Some points:
[ 0.  -1.5  1.4  0.9  0.4  0.9  1.7  1.   1.3  2.1 -0.2 -0.5  1.1  0.4
  1.1 -0.4 -0.5 -0.4  1.2 -0.6  0.4  0.9  1.3  0.2]
[ 0.8  1.4 -1.7  1.6 -1.5 -0.6 -1.9 -1.1  0.5 -0.5  0.  -0.1  0.1  0.7
 -0.1 -0.4 -0.4 -0.3  1.1 -0.1 -1.2 -0.6 -0.8  0.4]
[ 0.1 -0.3 -1.  -0.2  3.   0.2 -0.1  1.5 -0.6 -0.7  1.3 -0.6 -0.2  0.7
 -0.3 -0.5  0.1 -1.6 -1.7 -0.8 -0.5  0.4 -1.4 -0.8]
[-0.8  1.5  1.1 -2.3 -0.9  0.2  0.1  0.7 -0.4 -0.4  1.1  0.6 -0.8 -2.2
 -0.3 -0.2  1.3  1.2 -0.1  1.7  0.2  0.1  1.7  0.4]
[ 0.1 -0.1  1.1  0.5 -1.7  0.8 -0.3 -0.2  1.5  2.   1.  -0.3 -0.6  0.8
 -1.  -0.7 -0.3  0.9  1.2 -0.1 -0.7  1.4 -1.2 -1. ]
[-0.2 -0.5 -0.7  0.8  0.5 -1.5 -0.4 -0.4  1.2  0.4  0.4 -1.   1.4 -0.1
  0.4  0.6  0.2  0.5 -0.3 -1.8  1.3 -0.9  0.  -0.9]
[-2.3  0.  -0.9  1.3 -1.   0.  -1.7 -0.6 -0.3  0.   0.6  0.4 -1.2  0.5
  0.6  2.   0.6  0.6 -1.2  1.1  0.1  0.7  1.   0.1]
[-1.2  0.   1.7 -1.1  0.2  0.3 -1.9 -2.  -0.1  0.1 -0.1 -2.9 -0.1  0.2
 -0.7 -1.2  1.5 -0.5  0.1  0.   1.8  0.8 -0.3  0.4]
[-0.2 -0.7  0.  -0.1 -0.7 -1.6 -0.1  0.2  0.2  0.  -1.9  0.4  0.7 -1.2
  0.6 -1.4  1.   0.   1.1 -0.9  0.3  0.4  1.3 -2.8]
[-1.4  2.1  1.6  1.5 -0.5 -0.7  0.3 -0.7 -0.8  0.2  1.4  0.5  0.   0.8
 -1.6 -1.4 -1.2 -1.4 -1.   0.4  0.   0.3  1.6  1.7]
[-2.6  0.1 -0.9 -0.2  0.5 -0.9 -0.4  1.1 -0.3 -1.1  0.5 -0.2  1.8 -0.3
 -0.9  0.8 -0.5 -1.4  1.8  1.1 -0.1  0.2  1.2 -0.9]
[ 1.2  0.8  0.7  1.1  0.8  0.5  0.1  0.7 -1.  -0.4 -1.6  1.1 -1.8 -0.9
 -1.8  1.1  0.8 -0.9  0.7  0.5 -1.3 -0.2 -0.3  0.4]
[ 0.2 -1.1  0.9 -0.8 -2.6 -1.9  1.3  1.3  0.2 -1.5  2.   1.4 -0.4  0.2
 -0.4  0.4 -0.6 -0.9 -0.6  0.4 -0.5 -1.6 -0.3 -1.5]
[ 0.7  1.2 -0.4 -0.2 -1.7  1.  -0.8 -0.3 -0.2 -0.2  0.8  0.7  2.  -0.8
  1.5 -0.6 -1.  -0.3 -1.1  1.  -0.1  1.2 -1.4 -1.2]
[ 0.8 -1.  -1.1  1.1  0.7  0.1 -1.2  0.6 -1.7  0.7  0.7 -0.4 -1.4  0.1
 -1.1  0.3 -0.5 -0.6  1.3  1.9 -0.6  0.2 -1.  -1. ]
[ 1.3  1.6  2.2  0.8  0.6  0.2  0.3  0.7 -0.2  0.1  0.   0.  -2.3  0.4
  0.6  1.   1.9  0.3  0.9 -0.7  0.4  1.9 -0.8 -0.9]
[ 0.4 -0.6 -0.2  0.7  0.6  0.3 -0.6  1.3 -1.6  0.5 -0.4  0.1 -0.4  1.9
  0.5  0.2 -0.3  0.8 -0.5  1.3  0.5  1.8  0.7 -0.9]
[-1.7 -0.8 -1.1  1.4  0.3  0.5  1.3 -1.1  0.9 -2.5 -0.7  0.5 -1.1  0.
 -1.1 -0.5  1.4  1.2 -0.1 -0.8 -1.1  0.   0.5 -1. ]
[-0.5  0.5 -0.4 -0.1 -1.5 -0.5  1.5  1.7 -1.2 -1.  -1.1 -2.2  0.8 -0.3
  0.8  0.5 -1.1 -1.  -0.5 -1.3 -0.2  0.   1.4  0.9]
[ 0.1  0.2 -2.   0.8 -0.5 -1.9 -1.1  0.1  1.   1.2 -0.7  0.2 -0.5 -0.6
  0.4 -0.3 -0.1  0.6 -1.8  0.8 -0.4 -1.5  0.1  0.1]
[ 0.4 -1.3 -0.1  0.   0.8  4.  -1.4  1.6  1.6  0.1  0.5  0.2 -0.3 -0.6
  0.  -1.  -0.9  0.9  0.   0.8 -0.5 -0.6  1.2  0.4]
[-0.4 -1.6 -0.8 -0.1  0.6 -0.5  0.9 -0.8 -0.1 -0.3 -0.1  1.3 -1.3  0.1
  0.1  0.3  0.9 -0.7  0.8  1.1  1.7 -0.2  0.8  0.1]
[-1.2 -0.3  2.2 -0.2  1.1  0.4  0.5  0.8  2.1 -0.9 -1.4  0.9  1.2  1.6
  1.6  0.1 -0.2  0.3  1.   1.5 -0.4 -0.9 -1.4  1.7]
[ 0.   0.  -1.9 -1.3  0.6  0.5  0.6 -1.4 -0.3 -0.1  1.1  1.  -0.1 -0.7
  0.7 -0.9  1.3 -0.2  1.6  0.2 -0.1  0.2  0.6  0.5]
[ 0.6  0.4 -0.6 -0.7  0.2  0.2  0.2  0.8 -1.5 -0.8  2.1  1.2  0.6  1.2
 -0.2 -1.8  0.   0.6  1.  -1.5  3.  -0.3 -1.   1.1]
[-0.4  0.4  0.4  1.6  0.5  1.   1.1 -1.  -0.3  0.6  1.  -0.9  1.6 -2.
  1.2 -0.4 -0.6  0.5 -0.7  1.2 -1.2 -0.8 -0.4 -1.3]
[ 0.8  0.2  0.8 -0.6 -1.   0.9  0.5 -0.2 -1.6  0.6 -0.1  1.1  1.1  0.7
 -0.7  1.8  0.9 -1.6  0.1  0.  -1.2  0.  -1.7  0.7]
[ 0.4  0.7  0.2 -0.7  0.1 -1.1 -1.3 -1.6 -0.4 -0.6 -0.1 -0.9  0.  -0.7
  2.3  0.6 -1.3 -0.5  0.8 -1.1 -1.1  0.6 -0.6 -1.1]
[ 0.3  0.6  1.4 -2.  -0.3  0.2 -0.9 -0.1  0.8 -0.3  0.   0.4 -1.9  0.
  0.2  0.3 -2.6 -0.1 -0.7 -0.5  0.1 -1.5  1.3  0.4]
[ 0.3 -1.8  0.2 -0.8  0.1 -0.2 -1.8 -0.8  0.7 -1.1 -0.1 -0.5  2.   0.
 -1.6  1.  -0.7  1.2  1.5  1.  -0.7  0.2 -0.8  0.4]
[ 1.2  0.2  0.  -0.9  1.  -1.5 -1.1  1.3 -0.3 -0.3 -1.6  0.3  0.2  0.6
 -0.7  0.2  0.1  0.8 -0.8  0.1 -0.1  2.2  1.1  0.1]
[ 0.5 -1.2  0.4 -1.  -0.5 -0.2  1.5  0.3  1.4  0.3  0.5 -2.7 -0.8 -1.1
  0.1 -1.   1.4 -1.6  0.6  1.4 -0.2 -0.3 -1.5  0.8]
[-0.5 -0.3 -0.3 -0.3 -1.1 -1.9  0.8 -0.2  0.6 -1.   0.1  0.   0.   0.3
  1.9  0.6  0.1  1.9  0.4  1.4 -0.5  0.8 -0.1  1.5]
[-1.7  0.5  0.5 -1.3  0.7  0.1 -0.6  0.1  0.   2.9 -1.5  0.   0.4 -0.6
 -1.3  0.6  0.4 -1.  -0.9 -0.1 -0.7 -0.7 -0.5  1.3]
[-1.5 -1.3  0.5  1.3 -0.8  0.9 -0.5 -1.3 -1.8 -0.1 -1.1  0.7 -0.3  0.7
  1.3 -1.   0.  -1.3 -0.7 -1.7 -1.1 -1.   0.2 -1. ]
[ 0.4  1.  -0.2 -0.7  0.7 -0.7  0.2 -0.3 -0.7 -0.7 -1.3 -0.1 -2.4 -0.6
 -0.2 -1.8 -2.1  0.5  1.2 -0.3  0.7 -1.8 -0.4  0.6]
[-0.8 -2.3  0.5 -0.5  0.  -0.9 -0.6  2.  -2.2  2.   0.7  0.  -0.5 -0.1
  0.3  0.9  0.4  2.2 -1.1 -1.   0.7 -0.1 -2.5  0.8]
[ 0.   1.1 -1.7  0.7 -1.2  0.1 -0.8  1.6  0.8  1.5 -0.6 -0.2 -0.2 -1.7
  0.   1.7 -0.1 -0.2  1.4 -1.   1.  -0.4  0.6  0.5]
[ 0.6  1.2 -0.9  0.2 -1.4  1.8  0.  -0.2  0.1 -1.8 -0.5 -1.7  0.6  1.4
 -0.1  1.6  1.3  0.6 -1.3 -0.2  1.8 -2.   0.3 -0.6]
[ 0.7  1.   0.1 -1.9  1.6 -0.5  0.7 -0.7 -0.4  0.8 -0.3  1.   0.6  0.7
  0.5  1.5 -0.6 -0.3 -1.2  0.2 -0.8  1.6  0.9 -1. ]
[ 0.7  0.5  0.   0.8  0.8  0.5  1.4 -1.1 -0.4 -0.3  1.7  0.7  1.1 -0.4
 -1.   0.4 -1.4  0.6 -0.2 -0.3  0.9  0.5  1.2  0.5]
[-1.4  0.5 -0.3 -0.6  0.2  1.1 -0.9  1.3  0.  -1.7  0.1 -0.5 -0.5 -0.3
  2.8 -0.7 -0.3 -1.7 -0.1 -0.6 -1.   0.4 -0.8  0.1]
[ 1.  -0.7 -0.8  0.   0.6  0.2 -0.3 -1.2  0.4  0.7  1.4  1.8 -0.2 -1.4
  1.1  1.   0.9 -0.8  0.  -2.   0.1 -0.1  1.1  2.4]
[ 1.7 -2.8  2.1  0.4  0.2 -0.2 -1.2  0.5  0.1 -1.5 -0.2 -0.4  0.4 -0.4
 -1.7 -0.4 -0.8 -0.5  0.1 -0.9 -0.5  0.2  1.   0.8]
[ 0.8 -0.4 -0.3 -2.3  1.   1.   0.3 -0.8 -1.8  0.9 -1.  -0.6  0.5  0.8
 -0.6  0.8  0.4  1.7  0.4 -1.5 -1.5 -0.9  0.2 -0.6]
[ 0.4  0.6  0.8 -0.1  1.1  0.1 -0.4 -1.9  0.1  0.4 -0.6  1.8  0.7  0.7
  0.3 -0.1 -0.1 -1.6  0.8  1.2  3.  -1.7  0.  -0.2]
Along one direction, these points spread out more than along any other. Take the direction at right angles to it along which they spread out most. Go by this last direction. Where along it does each point below lie, from 0 to 99? 50 is the average, and the first point above lies past it. One standard deviation of the points above along it is 16.
[ 1.9  0.4  0.5  0.3  0.6 -0.6  0.7 -0.2 -0.8  1.4 -1.2 -0.6  0.4  1.3
 -0.3 -1.8  1.2  1.2 -0.8  1.1 -1.1 -1.3  0.3 -0.3] 47
[-1.   1.8  0.1  1.3  1.2 -0.8 -0.4  1.9  1.2  0.2  1.   0.4  0.9 -0.2
 -0.5 -1.   0.3  0.6  0.9 -1.3 -0.2 -1.7 -0.3 -1.8] 47
[-0.2  0.5  0.4  0.3 -2.1  0.2 -0.9 -0.3  1.  -0.7 -0.6  1.3  0.4 -0.2
  0.  -0.9  1.2  0.9 -0.7 -1.2 -0.3 -0.1  0.7 -0.3] 47
[ 0.5  0.3 -0.3  0.8  0.7 -0.4  0.2  0.8 -1.2  0.1 -0.6 -0.9  0.8  0.5
 -0.8 -0.8  1.4 -0.2 -0.7  1.  -0.2  1.1 -0.1  1.2] 45
[ 0.2 -0.9  0.2  0.2 -0.4  0.   0.3 -0.9  1.8  1.1  0.6 -2.  -0.9  0.8
 -0.9  1.3 -0.7 -0.6 -1.5 -0.3  1.1  0.2 -0.4 -0.6] 44
[ 1.1 -0.7  0.1 -0.6  0.8  0.4 -0.2 -0.1  2.3  0.1  0.2  1.4  0.  -0.7
 -0.5 -0.9  0.8 -0.6 -2.6  0.3  0.1  1.5 -1.2 -0.4] 52
[ 0.6 -0.4  0.2  0.5 -0.7  0.6  1.   0.4 -1.1 -0.4 -1.  -0.1  0.5 -2.5
  0.6  1.1  0.1  0.3 -0.6  1.2  2.2 -1.  -0.2 -1.8] 45
[-0.4 -0.1 -1.3 -0.8 -0.8  0.1  1.2 -0.8 -0.6  0.9  1.3  0.1 -0.4  0.
 -0.5 -1.3  0.7 -0.2 -0.1 -0.6 -0.9 -0.6  1.   0.7] 60
[ 1.  -0.6 -1.8  0.2 -1.3  0.1  1.1 -0.4 -0.1  0.1 -0.6  0.1 -0.3  1.1
  1.1 -1.4 -1.4 -0.1  0.   1.   0.8  0.8  0.6  1.3] 58
[-2.3  0.2 -0.2 -0.5  0.8  0.3  1.9 -1.4 -0.1  0.1  0.5  0.4 -1.2 -0.1
 -1.   0.3 -2.   1.2  0.6 -0.3  0.5  1.  -0.7 -0.3] 61
[ 0.   0.3 -1.3 -0.4 -0.7  0.8  1.2  0.2  1.5 -0.2 -2.6  0.2  0.3  0.1
 -2.2 -0.3 -0.8 -0.3  0.1 -0.9  0.2  2.  -2.3  0.5] 44
[ 1.1  0.7 -0.2 -0.7  1.  -0.4  0.6  0.6  1.1  0.5  0.8 -0.8 -0.2  2.9
  0.4  1.5  0.9 -0.5  0.9  0.2 -1.7 -1.1  1.1 -0.2] 48
[ 0.3  0.7  1.   2.4  0.6 -1.1  0.3 -0.7 -0.3 -1.5  0.5 -0.8  0.1 -1.9
  1.2  0.7 -0.3  1.5 -0.3 -0.7 -0.3  0.3 -0.6  1.3] 44
